In the data rows, 128 means zero.
Some points:
(135 143 77 121 115 118 204 108 72 89 128 139 158 98 112 123 116 136 172 118 96 107 103 164 155 141 94 134 134 148 183 121)
(159 93 143 127 141 122 135 122 152 177 36 183 131 138 134 128 99 117 77 145 121 174 86 102 116 153 113 143 118 143 120 105)
(118 223 107 107 111 190 94 145 149 60 155 125 134 71 134 126 108 116 174 166 123 150 82 165 117 194 150 135 117 125 106 113)
(152 130 171 120 125 126 116 113 130 160 122 157 120 126 179 145 107 140 118 135 74 173 89 139 157 128 92 142 153 174 140 111)
(102 136 125 189 116 93 153 116 112 141 139 181 112 122 114 173 136 119 151 111 102 94 163 140 118 141 138 102 145 144 173 217)
(114 148 137 113 142 99 123 136 192 190 120 174 162 150 78 109 151 154 125 169 120 123 136 159 104 96 163 153 83 110 196 108)
(160 122 187 137 161 154 101 172 113 134 146 91 172 129 141 145 130 148 98 138 149 123 140 154 134 144 136 165 85 102 105 174)
(130 152 129 75 175 74 164 105 202 134 106 121 77 112 159 146 104 128 144 159 129 130 139 161 172 148 183 124 112 160 158 128)
(101 159 145 116 126 137 86 111 162 113 175 156 141 128 141 129 127 32 112 69 87 122 138 161 168 145 141 133 124 112 102 147)
(103 164 129 173 162 150 146 195 80 42 92 155 103 171 155 118 80 148 123 84 113 158 104 184 113 140 178 106 81 112 130 126)
(133 139 113 107 106 102 146 162 104 107 148 106 109 132 128 129 77 65 189 146 129 99 150 148 128 135 142 145 212 113 131 202)
(95 127 97 71 128 70 50 148 133 123 159 138 82 162 97 147 96 112 109 165 113 174 131 139 119 115 53 89 125 186 120 64)
(122 133 140 183 98 112 124 94 119 107 81 118 149 151 139 141 135 177 105 160 116 93 161 180 110 123 124 142 153 108 31 102)
(97 118 143 141 95 184 92 134 152 138 147 143 129 115 131 129 167 142 124 122 136 132 136 85 77 91 127 143 96 150 156 157)
(142 111 128 139 115 187 143 66 138 81 161 125 160 108 152 117 110 147 172 178 66 129 139 156 127 93 137 117 109 188 151 61)
(147 201 121 132 74 178 117 88 109 188 122 152 96 138 132 135 88 111 140 119 157 161 193 145 80 96 142 141 94 126 135 145)
(118 136 133 143 205 123 130 162 109 120 154 143 131 112 138 199 122 182 85 107 113 55 135 156 96 77 125 124 118 112 110 140)
(121 168 184 146 154 144 117 126 186 136 81 152 165 108 148 112 139 110 105 139 148 119 136 122 78 96 85 92 130 84 103 151)
(125 108 122 168 102 193 122 113 119 119 96 139 160 107 113 128 94 146 159 120 90 146 54 127 74 156 98 118 113 112 115 197)
(109 137 135 82 75 119 139 128 148 177 64 159 99 127 124 132 147 104 127 166 97 174 151 122 126 104 149 135 151 125 207 96)
(154 123 107 100 80 125 116 154 106 147 119 57 185 153 177 108 170 121 90 107 230 118 115 135 163 62 189 162 165 154 154 177)
(121 139 173 152 119 163 138 152 102 115 145 87 113 133 115 124 105 143 99 133 108 172 120 148 136 177 154 154 105 95 136 131)
(128 95 137 176 164 76 187 112 117 136 151 195 93 89 214 146 151 139 126 150 129 152 108 68 138 99 109 136 116 131 119 137)
(187 100 138 89 167 78 82 109 79 155 124 146 162 123 118 159 144 113 159 96 110 73 118 47 162 124 191 141 130 124 148 123)
(148 85 95 125 144 177 94 187 104 122 136 121 155 173 71 105 126 104 144 114 88 187 120 156 138 95 119 128 151 107 136 154)
(106 170 129 175 120 103 118 113 136 79 135 150 144 149 86 117 120 86 130 122 147 152 158 111 179 129 151 90 124 152 102 102)
(139 110 114 101 163 178 134 110 82 146 117 151 80 94 69 155 70 141 118 148 122 156 155 112 172 92 131 123 144 85 141 143)
(108 75 129 107 109 72 135 97 134 186 107 149 98 124 130 100 143 137 126 175 149 123 106 103 133 90 142 87 136 158 200 111)
(164 95 96 143 144 146 145 176 131 134 134 83 127 146 190 145 100 122 141 149 163 137 94 123 117 135 85 128 90 151 74 158)
(154 106 138 138 144 87 154 143 139 94 85 95 115 116 91 120 100 123 93 200 122 134 125 122 85 121 102 89 119 156 198 75)
(100 134 150 99 127 161 119 111 108 127 46 158 166 165 107 115 121 122 115 135 124 124 150 165 129 148 138 147 184 163 108 116)
(149 126 170 130 97 121 133 67 132 147 151 63 107 114 69 125 136 165 160 99 119 106 156 161 93 181 103 128 140 121 118 92)
(183 150 182 77 113 85 85 97 96 135 134 162 207 90 90 65 150 112 163 168 167 134 102 123 158 163 156 140 145 121 103 162)
(93 100 107 106 129 125 196 74 138 115 136 148 115 212 108 119 117 72 53 183 139 152 141 76 145 146 116 138 155 102 120 83)
(75 108 125 139 127 134 140 169 130 144 80 158 68 182 149 102 140 167 116 138 86 170 134 79 166 117 236 114 113 157 62 133)
(144 79 121 109 173 176 162 157 106 120 95 117 144 168 148 125 106 185 134 94 123 114 105 120 105 106 85 140 100 59 87 134)
(108 125 159 174 134 135 101 177 93 107 143 117 165 142 133 124 116 99 97 102 94 142 96 170 147 112 138 166 163 202 184 128)
(122 158 136 110 120 177 116 180 132 130 133 156 146 154 158 104 95 122 115 180 212 112 114 124 167 185 101 134 151 126 163 84)
(85 168 121 95 100 128 144 144 36 74 125 88 132 95 125 139 130 107 192 161 132 125 95 136 114 129 85 118 129 132 82 77)
(145 131 155 113 156 206 129 130 141 127 153 43 126 113 147 176 133 148 123 163 105 89 154 85 130 141 140 108 200 68 134 198)
(167 93 128 115 140 119 134 156 117 159 124 88 128 145 163 165 89 132 131 68 221 105 77 164 141 116 107 77 105 157 124 187)
(127 156 136 94 184 92 81 65 169 157 94 133 134 145 90 137 105 141 123 84 120 162 105 94 87 106 136 141 156 181 117 118)
(135 186 114 126 146 115 142 141 137 123 86 83 147 123 151 156 132 169 114 95 112 171 94 43 157 147 143 138 159 98 125 125)
(117 119 141 116 170 130 117 170 100 122 112 102 112 122 126 115 97 44 183 117 180 129 86 134 132 136 164 113 178 115 69 146)
(139 96 181 144 135 136 142 68 224 129 61 128 109 171 132 155 147 104 139 88 132 130 166 95 136 143 81 152 126 139 126 108)
(89 112 81 177 130 158 115 147 164 119 117 139 154 144 154 190 158 87 227 191 133 85 147 78 160 122 114 115 101 130 171 127)
(169 115 142 143 118 183 139 155 130 127 153 136 75 147 118 113 118 125 109 149 160 89 119 104 64 146 128 158 79 165 147 108)
(158 120 50 159 128 125 69 118 128 175 83 163 47 110 137 79 166 145 157 106 116 120 180 118 96 89 127 151 148 124 116 70)
(133 245 131 94 91 144 158 81 113 162 134 104 113 182 143 171 141 150 133 149 71 140 136 141 138 137 119 130 107 99 127 149)
(129 92 67 196 111 87 112 134 171 174 116 145 69 117 114 129 128 129 82 132 196 145 102 106 121 152 138 112 144 150 113 152)
(155 87 128 170 104 104 147 123 136 115 128 130 78 111 125 144 191 112 58 142 123 173 171 134 102 114 106 150 131 85 130 154)
(84 137 66 97 90 55 86 61 157 138 91 139 164 178 137 108 76 134 73 167 132 152 173 104 98 198 164 91 129 100 134 117)
(144 109 108 187 88 76 131 176 158 115 132 108 94 124 108 79 133 131 120 119 76 104 177 128 79 129 114 107 156 79 136 143)
(112 127 72 125 159 113 59 118 90 96 130 67 204 138 85 159 201 118 88 66 190 120 95 136 171 57 149 127 171 150 126 128)
(162 84 67 86 96 125 106 162 108 103 132 66 191 93 113 172 103 128 52 51 158 130 165 91 157 34 234 132 101 128 108 93)
(109 129 173 77 109 133 127 75 118 140 126 152 129 178 131 76 83 107 110 110 138 112 179 75 93 147 117 132 122 97 187 115)
(160 105 128 190 126 173 107 111 103 185 153 117 79 98 123 143 228 155 111 124 127 57 128 175 154 114 170 66 143 141 98 127)
(143 168 158 149 165 100 194 122 95 60 137 97 145 128 85 102 199 158 118 128 123 166 134 135 110 136 133 136 86 148 107 208)
(111 120 119 99 142 140 135 71 147 54 154 156 88 111 139 128 204 53 131 149 138 101 93 141 84 178 151 183 102 121 166 162)
(136 108 143 107 126 76 126 178 105 133 180 89 161 122 152 83 147 114 178 98 125 135 153 137 146 114 86 118 78 128 123 89)
(140 173 131 162 162 107 132 141 139 97 141 86 143 138 132 82 104 134 147 143 152 106 173 75 93 132 117 149 126 155 97 117)
(146 102 89 193 111 150 130 200 141 179 107 170 106 107 102 126 171 153 146 119 175 130 197 113 146 208 128 124 131 145 125 78)
(79 96 107 127 84 141 107 145 138 84 180 155 139 83 179 168 122 136 175 178 99 128 169 137 41 157 79 70 176 110 137 111)
(164 132 107 125 166 93 152 132 130 136 147 172 145 160 128 108 144 134 166 100 208 168 147 150 145 125 127 130 218 130 126 78)
(119 106 158 77 98 152 100 82 125 121 137 117 57 100 157 107 172 152 67 61 142 138 144 158 164 143 125 93 71 71 157 124)
(116 122 143 106 149 113 156 129 135 152 167 184 123 135 122 120 84 140 127 186 88 127 95 146 93 65 133 147 138 148 98 152)
(136 105 65 135 156 126 112 69 113 135 182 84 150 101 163 133 106 114 113 150 173 152 57 162 123 122 98 169 113 45 139 157)
(107 89 165 95 99 123 170 148 189 105 145 154 119 91 72 156 123 224 156 108 180 113 142 191 120 106 132 138 139 73 129 159)
(116 162 194 153 78 111 117 165 102 147 160 128 127 120 141 182 156 159 156 105 140 103 62 148 142 102 108 131 175 75 105 105)
(99 157 238 180 131 136 151 84 112 84 126 118 115 119 109 116 116 150 142 120 130 111 117 166 183 100 122 100 105 127 123 150)
(152 151 86 101 65 98 142 117 174 84 138 119 127 183 130 138 106 162 186 127 110 131 120 153 147 165 60 224 120 166 135 152)
(140 117 120 163 135 136 100 120 153 132 158 97 122 134 138 97 138 122 134 165 92 159 105 114 152 175 150 203 123 128 147 160)
(120 125 118 198 130 83 183 164 132 255 120 134 62 73 143 106 159 106 89 120 100 66 178 150 143 119 124 132 119 153 129 109)
(137 123 112 119 142 89 134 141 105 126 97 170 135 105 131 84 66 92 97 78 107 150 194 107 133 100 78 78 118 172 154 97)
(128 136 100 169 137 122 135 106 106 153 145 102 88 92 120 185 96 131 111 99 161 128 120 86 162 116 174 115 106 95 127 123)
(193 92 108 133 130 122 95 132 98 131 171 108 172 131 111 99 105 150 100 96 130 63 97 121 170 110 121 155 134 169 105 112)
(123 157 124 104 78 127 166 167 100 148 100 113 113 109 94 98 187 139 108 115 80 128 137 49 107 104 74 163 120 153 108 116)
(125 115 132 142 160 145 110 157 128 88 102 130 184 143 126 213 137 110 137 92 114 80 114 155 154 177 137 126 45 101 154 97)
(127 96 177 118 158 144 173 113 137 121 146 128 138 134 118 76 148 181 115 101 120 75 59 107 73 190 137 51 116 112 158 171)
(14 138 114 48 159 161 101 80 210 162 122 128 113 122 102 50 109 121 144 136 79 121 98 118 135 89 103 144 117 123 108 99)
(156 126 100 126 93 152 178 151 147 49 184 161 168 75 126 88 105 90 132 110 115 118 98 113 144 116 138 111 118 115 107 134)
(108 138 84 73 84 136 95 123 127 124 199 145 165 184 159 151 167 77 187 104 99 207 106 140 111 158 113 117 115 138 104 99)
(85 136 148 101 179 128 115 137 100 127 112 57 150 100 184 95 132 151 168 98 134 151 172 135 159 141 188 86 143 191 118 88)
(148 131 151 104 155 140 142 117 120 114 142 156 131 85 95 188 152 124 110 175 103 67 138 156 137 147 66 115 132 123 68 153)
These points spread out most along one direction. How many in every 100 of the points above lie lower along it than each point below? Answers are rounded to whole numbers. More than half of the points above lie lower than the first one.
(129 92 67 196 111 87 112 134 171 174 116 145 69 117 114 129 128 129 82 132 196 145 102 106 121 152 138 112 144 150 113 152) -> 20
(139 110 114 101 163 178 134 110 82 146 117 151 80 94 69 155 70 141 118 148 122 156 155 112 172 92 131 123 144 85 141 143) -> 40
(109 129 173 77 109 133 127 75 118 140 126 152 129 178 131 76 83 107 110 110 138 112 179 75 93 147 117 132 122 97 187 115) -> 10
(169 115 142 143 118 183 139 155 130 127 153 136 75 147 118 113 118 125 109 149 160 89 119 104 64 146 128 158 79 165 147 108) -> 35
(155 87 128 170 104 104 147 123 136 115 128 130 78 111 125 144 191 112 58 142 123 173 171 134 102 114 106 150 131 85 130 154) -> 29
(116 162 194 153 78 111 117 165 102 147 160 128 127 120 141 182 156 159 156 105 140 103 62 148 142 102 108 131 175 75 105 105) -> 93
(125 108 122 168 102 193 122 113 119 119 96 139 160 107 113 128 94 146 159 120 90 146 54 127 74 156 98 118 113 112 115 197) -> 73
(120 125 118 198 130 83 183 164 132 255 120 134 62 73 143 106 159 106 89 120 100 66 178 150 143 119 124 132 119 153 129 109) -> 13
(14 138 114 48 159 161 101 80 210 162 122 128 113 122 102 50 109 121 144 136 79 121 98 118 135 89 103 144 117 123 108 99) -> 6
(108 125 159 174 134 135 101 177 93 107 143 117 165 142 133 124 116 99 97 102 94 142 96 170 147 112 138 166 163 202 184 128) -> 75
(108 75 129 107 109 72 135 97 134 186 107 149 98 124 130 100 143 137 126 175 149 123 106 103 133 90 142 87 136 158 200 111) -> 2
(122 158 136 110 120 177 116 180 132 130 133 156 146 154 158 104 95 122 115 180 212 112 114 124 167 185 101 134 151 126 163 84) -> 46
(102 136 125 189 116 93 153 116 112 141 139 181 112 122 114 173 136 119 151 111 102 94 163 140 118 141 138 102 145 144 173 217) -> 42
(106 170 129 175 120 103 118 113 136 79 135 150 144 149 86 117 120 86 130 122 147 152 158 111 179 129 151 90 124 152 102 102) -> 37
